(in the rows, 128 means zero)
Each row of Y is roughly a mix of the hidden directions of one of 4 groups.
Y, 144 rows:
[[ 78 103 131 143 149  94  75 122 106  98]
 [146 107 137 174 145  67 118 104 123  91]
 [ 80 105 138 174 177 126 151 125 124  96]
 [193  93 125 135  84 137 149 109 137 154]
 [101 135 190 141 116 163 105 131 130  79]
 [173 125 102 118 142 142 181 150 103 173]
 [ 92 104  94 168 174 141  89 128 151 122]
 [176 121  75 121  88  90 119 154 138 131]
 [139  61 116 147 148 143 148 100 142  83]
 [103  57 134 150 130 125 135 119 142  77]
 [108 170 144 137  98 109 121 149  99 191]
 [125 133  86  91 111 147 175 128 146 180]
 [ 96 125 144 143 130  71  94 168 123 167]
 [148 106 156 138  80 131 123 188 156 151]
 [ 87 154 153 133 122 151  90 143 163  76]
 [141  82 187 128 129 129 108 129  81 154]
 [187 110  97 132 100 141 158  81 136 139]
 [ 64 145  91 146 107 136 129  90 151 105]
 [113 137 148 182 165 111 187 127 109 127]
 [135  81 177 102 113 142 116 138 109 179]
 [172 128 152 109  80 127 117 179 151 153]
 [195 128 137 127  66 109 129 135 112 120]
 [113 112 126 175 177 138  81 140 124  89]
 [134 144 169 167 128  85 141 178 127 160]
 [ 94 112 137 185 137  88 112 170 131 152]
 [ 85  83 170 140 131 122 108 145 146  81]
 [195 103  88 129 137 149 158  97 128 135]
 [138 153  84 104 122  58 125 116 153 139]
 [130 139 162 116  52 102 101 129 119 146]
 [139 181  78 109 112 120 147 142 176 119]
 [194 156 176 122 126 104 145 139 107 140]
 [176 131 142 132  94 181 151 104 146  93]
 [151 113 145  99  89 105 120 164 105 185]
 [ 82 104 133 148 143  84 103 177 136 155]
 [182 172 176 138 124 118  95 133 123 105]
 [168 109  89 122 113 163 126  65 130 118]
 [130 157 131 155 118  98 137 109  59 164]
 [177 126 108  82  74 136  96 129 138 136]
 [180 146 125  98 136  84  98 126  84 144]
 [134 164 122 138  96  94 116 138 116 200]
 [ 87 121  98 150 175 136 143  74 107 115]
 [169  98 108 123 111 168 151  76 140 102]
 [169 161 146 105 100 122 120 191 144 146]
 [150 165 128  59 109 169 128 112 132 117]
 [152 103 106 190 144  83 127 128 124  93]
 [133 116 152 130 120  82  70 109 149  84]
 [176  93 115 110 122 165 119 175 165 132]
 [190 107 123  94 145 145 139 165 163 144]
 [149 129  74 104 161 150 106 109 175 106]
 [168 164 150 122 155 104 165 160 123 173]
 [144 153 119  75  97 148 114 140 184 150]
 [183  86  86 137 144  91 141 130 129 154]
 [136  93 136 170 187  93 106 156 131 134]
 [160  97  99 154 123 171  96 177 112 120]
 [139 115 140 138  99 164 117  85 126  61]
 [147  81 182 108 128 172 102 134 150 119]
 [121 120 187 119  95 136 126 163 132 182]
 [119 123  86 163 183 133 104 114 136  83]
 [188 121 114  84 113  98  89 141 117 148]
 [133 142 145 187 135 103 168 139  81 150]
 [130 137  79 142 163 122 138  82 124  75]
 [151 131  86  70 100 144  86 112 138 114]
 [106 126 134 119  83 118  79  82 103  93]
 [157  76  98 127 122 165 139  82 148 102]
 [ 66 169 161 116 103 104  97 142 124 130]
 [141 116 116 119 171 133 180 170 155 164]
 [104 104 130 139 194  95 120 174 133 139]
 [176  90 110 137 181 131 151 133 114 164]
 [155 140  87  83  78 111 100 149 130 150]
 [128  98 131 123 147 118 155 188 168 170]
 [ 59 102 164 144 119 117  93 153 120 127]
 [131  59 123 138 139 148 144 110 150  78]
 [105 181  80 150 124 105 124 133  80 131]
 [177 134 132  72  88 116 129 161 121 153]
 [105 122 105 170 186 143 113 126 175 140]
 [169 105 115 147 137 179 135  90 140  83]
 [ 91 108 163 106  84 122  77 152 146 122]
 [ 93  94 145 173 171 138 142  92 102 110]
 [119 114 173 162 131 106 154 171  77 135]
 [159 191 117 114 109 126 146 110 105 176]
 [ 56 160 161 138 133 102 108 141 106 132]
 [102 153  69 147 147 134 116 151 174 101]
 [ 59 149 169 131 129 111 103 164 133 124]
 [108 129 160 159 157  98 117 195 139 143]
 [196 119 125 107 158 113 123 177 112 130]
 [127 128 102 131 139 105 166 131 154 203]
 [166 170 146 149 149  99 148 156 115 177]
 [156 112 111  66 104 151  85 122 155 143]
 [ 91 123 139 136 126 102  70 103  96  85]
 [196 139 174 103 125 113 149 138 109 151]
 [110 153  74 167 148 107 158 124  88 146]
 [159 128  98 118 166 125 137  67  87 114]
 [103 166 155 178 134 133 101 102 172 145]
 [ 61 114 154 128 105 114  80 136 107 141]
 [ 96 149 123 181 133 157 129 135  67 113]
 [ 61 165 150 137 162 113 116 159 116 127]
 [184 111  85 111 129 143 140 174 148 151]
 [116 121 202 103 120 121  97  91 128 109]
 [107 116  82  97 114 122 198 136 128 144]
 [ 82 144 166 195 126 114 131 141 109 125]
 [168 133 163 131  71 111 123 179 133 138]
 [130 104 160 154 106 145 103 108 129  57]
 [156  91 143 143 105 173 158 143 175 104]
 [173 120  88 116  71 114 114 165 140 125]
 [142 132  81 115 160 137 149  81 133  76]
 [157  90  60 145 119 108 139 135 124 162]
 [ 73 159 116 143 188 122 136 113 101 121]
 [166 155 122 118 111 175 147  78 117  92]
 [ 98 111 119 108 183 128 108  79 105  96]
 [ 75 126 157 178 160 107 141 130  92 129]
 [ 87 138 164 145 131 106  85  99 139  79]
 [111 137  93 135 161 157 130  84 168  84]
 [ 78  91 132 143 129  86 115 173 143 155]
 [160 155 160  95  78 113 160 136  94 115]
 [127 141 168 176 164  96 105 138  98  93]
 [138 102 194 124 119 176 105 140 132  98]
 [129 149 111 165 141 128 155 140  91 196]
 [151 145 133  97  80 110 113 178 136 171]
 [176  89 122 130 185 125 160 130 139 156]
 [ 90 126 160 171 135  93 122  83 114  93]
 [174 156 142  71 166 114 126 108 103 125]
 [132  96 182 124 106 117 128 159  80 163]
 [186 139 123  83  83 135 114 135 150 155]
 [ 91 142 175 127 109 124  79 110 136  83]
 [144 145  59 127  96 135 151 166 120 154]
 [142 139 195 115  90 128 136 142 128 177]
 [103 148 138 116 116  81  64 117  94 137]
 [144  81 113  92 107 162 110 114 182 126]
 [ 85 157 143 149 130  83 132  79  93 118]
 [169 102  65 139 148 113 150 146 131 162]
 [107 110  85  91 120 135 196 126 136 142]
 [173 137 144 123 166 152  95  79 155 105]
 [ 98 107  85 149 153 139  76 103 130  91]
 [100 173 128 140  70 126 124 130  78 112]
 [168 111 140 136  74 124 114 177 116 165]
 [153 125  78 122 138 151 177 157 126 174]
 [108 145 138 180 160 104 153 128  71 135]
 [166 126 129  80  85 132 109 114 168  91]
 [168  90 142 110  75 157 141 138  99 155]
 [ 87 142 155 180 124 165 142 130  99  92]
 [ 97 169 136 187 141 119 126 154 168 147]
 [166 102  86 149 176 150 161 109 109 138]
 [165 110 114 122 102 174 142  75 136  93]
 [ 95  67 128 134 143 124 102 116 134  72]]

Here is one row from each group, named. Which group is each of the other rows in?
[112  72 139 133 138 139 103 117 139  62]
D
[140 147 154 121  96 128  69 127 161 176]
S
[189 125 106 131 166 145 172 127 150 101]
X
[112 139 158 149  85 173 115 145  79 104]
Z

[167 158 104  84  84 109 105 153 144 149]
S
[163 110  79 125 138 130 175 142 121 178]
Z
[ 77  92 135 148 144  87 120 175 140 144]
D
[ 70 148 159 164 160 101 138 128  94 122]
X
[134 119 171 122  95 112 120 177 110 182]
S
[132 161 142 129 103 116 118 165 101 197]
X
[152 161 163 123 143  76  91 147 104 159]
D
[184  98 122 113  70 136 123 107 135 157]
X
[103 113 167 114 115 120  94 179 154  85]
X
[172 104 131 126 122 176 179 119 159 104]
D
[ 82  93 130 152 150  92 123 179 143 151]
D
[169  91  97 161 138  68 119 121 134 117]
Z
[ 85 160 154 147 133  86 124  82  98 107]
Z
[115 103 147 178 114 147 121 112 128  61]
D
